Named moves (each a turn or a mirror), then the moves between two rows, first move first; the first pair answered:
move R:
[ 19 -17  15 -21  -5  17  24  17   1 -23] => [ 15 -19  18 -21  -4  21  22  19   2 -21]
[ 25  13  -4   4 -12 -14 -12  11  -4  -9] => [  6  12  -4  -9  -1  -2 -28  19 -15 -14]
[ 49  12  15   2  -8  14   1  21  20 -34] => [ 22  13  16 -11   9  33 -12  28   7 -33]
move Y:
[  5  34  -2   7   9   2 -18  -1 -11  -3] => [  5  32  -7   4   7   3 -19  -2 -12   0]
[  1   5 -14 -11 -25  -1   8   2  -4 -21] => [ -7   4 -21  -8 -23  -6  10   3 -11 -13]
[ 18 -12   0 -11  -2 -18  -2  -6  -7   8] => [ 19  -8   3  -9  -7 -15  -6  -4  -6   3]
move E:
[ 36   8  34  -4  10  22  -1  14  15 -14] => [-16 -30   7   4 -13   4  42  -7  22  22]
[-16 -10  -4  20  23 -16 -10  -4  -7  38] => [ -9  24 -26 -11 -16 -25  -9  -3 -20  -4]
[ 15   5  12   5 -10  -4   4  -7  -2 -14] => [  8 -11  14  16   0   0  10  -9   4   2]

(2 to 3 moves a pair)
[ 22  -7  -8   5 -25 -13  30 -12  24 -15] => [-10  -3  12 -26  11  38   5  14   4 -31] | Y, R, Y
[ 34   4 -34  -7 -27 -60  -4  -2  -1  17] => [-37 -12 -22 -24  30 -15 -30  17 -26  38] | E, E, R
[-52 -33   1   9  15  17   6   9 -17  11] => [-47 -32   1  -4 -13  20  32   9 -10  -8] | Y, E, Y
[ 47   7  -1   4   6   7 -10   7  10 -13] => [ 27  14 -21  -9 -21  -1   6   1   4 -22] | E, E
[ 13   7  16 -21 -10  31   7   6  12 -29] => [ 26   1  10  -8 -23  10  18  -6  20 -19] | Y, R, Y
[ 14   6  16  -8   9  20  -8  15 -16 -32] => [-24   4 -16 -15 -15  -2  10  -4 -30 -14] | E, E, Y
[  7  -4  -9  36   9 -42  10 -18 -11  22] => [ 35  26  -8  14 -11 -38   0  -6 -10 -23] | E, Y
[-15  10 -25   4  16  -6   7 -14 -18  44] => [ 36  18  13   5  35  24 -12   6   3  13] | E, E, Y
[-62  -9 -27 -28   2  13   8   1 -33  11] => [-27  24 -14 -29  26  21 -34  19 -43  -3] | E, Y
[ -2  29   9 -19  10  28 -34  29 -18 -23] => [ -7 -18  35  -3  18  48   4  24  11  -3] | E, Y
[ 16  16  -4  13  17  21 -41  14   3  -3] => [ -9 -17 -23  29 -15 -13  -1 -18  22  27] | R, E
[ -8 -36   9  12  18  13  15  -9   6  34] => [-25  -9  -6 -31 -17  24  25  -3  -5 -19] | Y, E, R
[  1   4 -12  -6 -18  -2  26  -2   5  -2] => [ 21  16  -4  -8 -12   2  15   9   5 -16] | E, E, E
[-33 -17  -6  10   5  -5   9 -17  -8  25] => [-24 -26   2   1  -5   4  29 -13  10   7] | Y, E, Y
[  5  27 -18 -13  13   3 -20   8 -14 -11] => [  4  13  -7  -1  32   8 -25   8  -9   4] | E, E, E
[ 49   5  19 -12 -17  15   6  18  23 -50] => [-33 -13 -36 -15 -49 -30  34 -17  -5  -5] | E, E, Y
[-45  30 -28 -29   5  -3 -23   6 -41  -3] => [ 17 -38  18  32   7  -7  26 -12  37  37] | Y, E, R
[ 25   9  20   1  16  30 -10  18  12 -23] => [  8  36  -9 -14  -2   8 -20  15 -12 -30] | Y, E, Y
[-17  -2  15   8  43   9 -31  17 -15  16] => [-49 -16   0   7  24   2  -4   3 -16  31] | E, E, E
[-29   8 -12   5  -2  -7 -28   1 -41  30] => [ 20  16 -14  13 -26 -38 -18  -9 -23  16] | E, R
[-19  -5 -29  28   9 -16  -4 -12  -3  43] => [-20  13 -44   6 -18 -23  -3  -8 -17  18] | E, E, E
[ 27 -49  32  30   0  20  29  -5  44  18] => [-16 -13 -38  -4 -60 -24  42 -26   8   4] | E, Y
[ -5 -33  18  20  21  14   0  -3  19  16] => [-20 -11 -11  14  28 -11 -20  -4 -14  30] | E, E, Y
[ 38  11   9   0 -32   2  28  10  24 -23] => [ 15  -5   3   2 -35  -5  43   0  27 -10] | E, E
[ 29   0  31  13  41 -10 -13   7   8  17] => [  1  35  11 -27  17   6 -25  18 -26 -22] | E, R, E
